0: [ 63  23  87  80  69  59 105  99 114 120 139 139 147 154 148 165 186 157
 143 210 155 155 149 194 144 147 129 146 113 115 133 129]
1: [ 84  19  96  77 111  51 106 113 103 120 126 130 139 135  75 121 195 151
 151 238 138 152 164 181 147 148 149 152 138 118 157 129]
2: [178 155 148 142 193 139 155 184 151 148 151 148 156 150 117 125 166 138
 132 161  96 125 117  97  94 101  51  71  39  68  96  73]
3: [215 212 182 153 201 115 143 174 131 132 130 141 123 115  89  82 147 122
 102  88  17 112  98 122 103 103 100 132 105  99 154 125]
4: [ 67  30  96  82  91  61 105  94 100 113 113 122 125 119  89 117 162 143
 143 201 153 149 158 185 161 156 175 170 178 144 161 156]
5: [180 177 163 144 180 122 144 178 139 146 150 155 148 159 139 128 183 143
 117 132  63 123 110 120  92  94  70  90  51  62 109  72]
6: [148  77 115  80 104  25 117 123 120 119 154 153 157 139 110 151 184 152
 116 214  90 147 119 230 128 147  97 154  74  91 144 125]
7: [139  92 143 115 165  94 144 193 153 126 162 153 167 158 104 137 217 136
 111 173  92 131 130 185 124  88  71  91  78  61 115  69]
8: [136  77 132 114 141 100 143 184 154 134 163 160 167 166 129 150 202 147
 120 178 116 133 127 167 120  96  78  84  58  63 103  62]
9: [126  32 122  62 114  70 113 123 122 115 125 139 148 142  85 146 203 159
 134 214 153 165 181 169 143 131 106 155 129  72 121 105]
10: [206 189 169 154 196 148 157 192 153 140 151 146 143 140 104 119 145 119
 106 112  77 110  99 111  99  91  63  83  74  80 113  91]
11: [205 179 166 148 195 139 157 194 155 135 154 147 147 144 111 118 154 124
 103 111  79 113 100 124  97  87  65  82  71  76 112  94]
12: [232 221 175 157 210 165 155 182 146 135 135 130 128 117  82 100 109 113
 104  80  81 115 109  85 102 106  77 108 106  95 114 106]
13: [ 77  39  97  89  91  73 103  88  99 112 110 118 119 112  88 112 144 134
 137 183 139 144 156 177 159 157 183 180 188 158 172 174]
14: [ 81  41 104  81  73  74  99  93 101 105 109 117 121 115  97 127 150 137
 131 160 155 153 164 169 164 154 179 184 197 149 165 171]
15: [ 57   2  86  81  86  65 109 110 109 127 126 139 148 165 138 151 202 158
 156 221 149 148 154 161 136 137 133 138 126 117 143 128]
16: [191 157 151 146 210 133 161 185 150 146 151 148 152 145  94 113 160 135
 129 170  73 112 113 105  80 102  46  83  50  73 108  90]
17: [205 177 155 151 211 136 160 193 147 146 149 145 143 141  81 111 151 130
 123 153  81 115 105 100  86 101  65  81  51  73 113  89]
18: [194 174 159 151 206 152 161 188 154 148 150 144 147 143  97 114 145 128
 125 143  88 110 106  91  90  97  55  76  57  78 106  86]
19: [233 225 177 159 203 164 155 180 146 133 133 130 127 110  82 102 103 113
 104  76  79 111 109  82 101 108  78 110 101 100 119 115]
20: [151  79 131  82  99  67 107 123 106  99 103 115 113  98  51  96 147 131
 114 156 121 158 169 160 156 149 152 196 216 130 171 175]
21: [ 94  21 105  81  84  55 106 121 116 114 135 138 151 157 128 151 213 155
 138 212 157 155 161 207 163 124 142 127 120  99 127  93]
22: [208 183 164 154 223 149 157 192 153 143 146 142 140 126  63  99 135 122
 117 136  76 106 103  95  87 102  61  89  76  83 124 104]
23: [117  37 122  86 117  56 120 157 124 114 147 142 149 141  90 137 218 148
 113 204 125 148 150 238 166 120 138 132 121  74 130  81]
24: [141  72 118  95 120  52 119 103 117 111 140 136 124  91  62 117 161 142
 108 207  88 155 148 255 155 174 148 177  92 103 153 116]

[223 201 177 144 194  95 131 169 112 130 124 133 112 101  69  63 137 124
 101  84  19 126 114 141 111 118 142 150 142 104 166 129] 3 19 12
[126  43 119  82 101  39 115 146 119 101 137 138 148 137  88 136 223 150
 116 207 125 147 156 236 156 116 143 135 141  93 146 107] 23 21 9
[146  89 123  95 136  66 133 122 119 116 159 151 143 143 103 155 189 154
 127 221 108 158 136 225 119 153  79 133  37  67 116  82] 6 8 23
[168 116 130  97 153  48 122 109 112 103 138 125 118  85  40 115 132 132
 107 191  77 147 133 253 156 172 121 183 102 114 168 136] 24 6 20
[ 88  19 100  84 132  54 110 121 103 122 114 125 133 117  44  97 177 145
 143 229 138 151 161 188 157 157 159 170 146 125 162 136] 1 4 13
[108  62 107  99 113  74 106 101  97 109 102 113 110  99  45  97 138 129
 135 186 123 139 157 184 160 161 189 183 192 153 178 174] 13 20 14
[ 71  21  96  85  95  65 105  99 101 116 113 121 128 124  73 108 167 145
 145 208 144 149 164 189 159 154 169 173 170 139 163 149] 4 13 1
[145 118 140 129 156 121 145 179 150 139 156 152 160 169 155 155 195 143
 129 164 126 128 123 137 112  95  62  72  50  62  89  56] 8 2 7
[ 96  56 119  94 108  55 113 142 118 136 153 160 160 188 173 152 232 166
 143 170  80 144 131 157 117 112 106 116  79  73 135 101] 8 21 6
[146  93 134 119 148 112 145 183 154 138 169 159 168 178 148 157 204 144
 122 163 101 120 120 135 106  81  54  73  60  67 105  84] 8 7 2
[103  33 121  90 117  69 124 170 146 129 165 155 165 176 138 153 228 150
 123 204 129 133 134 186 124  98  87  94  82  77 124  95] 8 7 23
[224 219 185 154 202 136 139 176 132 132 134 138 129 118  90  83 136 120
 102  88  27 113 100 108  98 105  91 123 100 100 141 127] 3 19 12
[ 61  20  89  80  70  67 100  89 103 117 115 129 134 139 116 134 175 149
 151 204 157 150 157 169 153 148 167 159 157 143 155 151] 4 15 13
[132  87 130 127 179  95 142 179 138 145 148 153 161 162 107 122 194 150
 145 229 119 132 140 127  98 106  70  86  48  58 104  69] 8 7 2
[ 97  61 112  86  83  41  95 103  90 111 115 128 129 139 115 107 187 154
 132 184 121 164 158 202 155 151 175 180 167 114 163 123] 4 1 14
[197  89 150  63 155  67 120 165 119 109 115 135 130 121  51 116 182 151
 118 156 103 168 178 143 147 126  94 175 157  69 126 129] 9 20 23
[231 201 167 157 224 135 161 179 131 131 125 127 127 105  24  71 120 115
 117 157  65 112 119 122  99 118  89 116 104  91 136 109] 22 12 19
[128  86 111  93 126  78 132 141 138 132 166 160 158 165 155 170 198 159
 131 208 121 144 125 183 112 120  57 107  38  69 104  86] 8 7 6
[101  30 113  56  93  67 102 124 114 109 125 137 140 146 109 142 202 160
 135 198 157 161 179 163 163 140 127 161 135  93 134 119] 9 21 1
[228 214 180 146 201 113 134 178 126 129 135 141 125 120  85  81 143 127
 103  95  17 119  99 126 103 107 107 134  99  94 153 119] 3 12 19
[161  55 140  95 133  45 120 157 131 102 146 142 147 132  57 120 214 139
 114 195 111 143 153 233 166 116 126 131 133  76 138  85] 23 9 6
[220 180 181 143 179  81 129 168 109 118 126 135 118 112  80  79 178 138
 107 128  23 145 131 168 124 121 112 155 108  86 145  80] 3 5 11
[131  56 125 108 178  88 135 168 128 141 141 152 163 164 100 132 207 158
 147 235 121 137 137 155 107 117  69  96  40  67 109  75] 8 7 9
[ 52  12  88  80  82  68 110 110 114 126 135 142 154 167 146 153 200 160
 159 222 150 148 153 156 133 131 125 129 116 111 138 126] 15 0 21
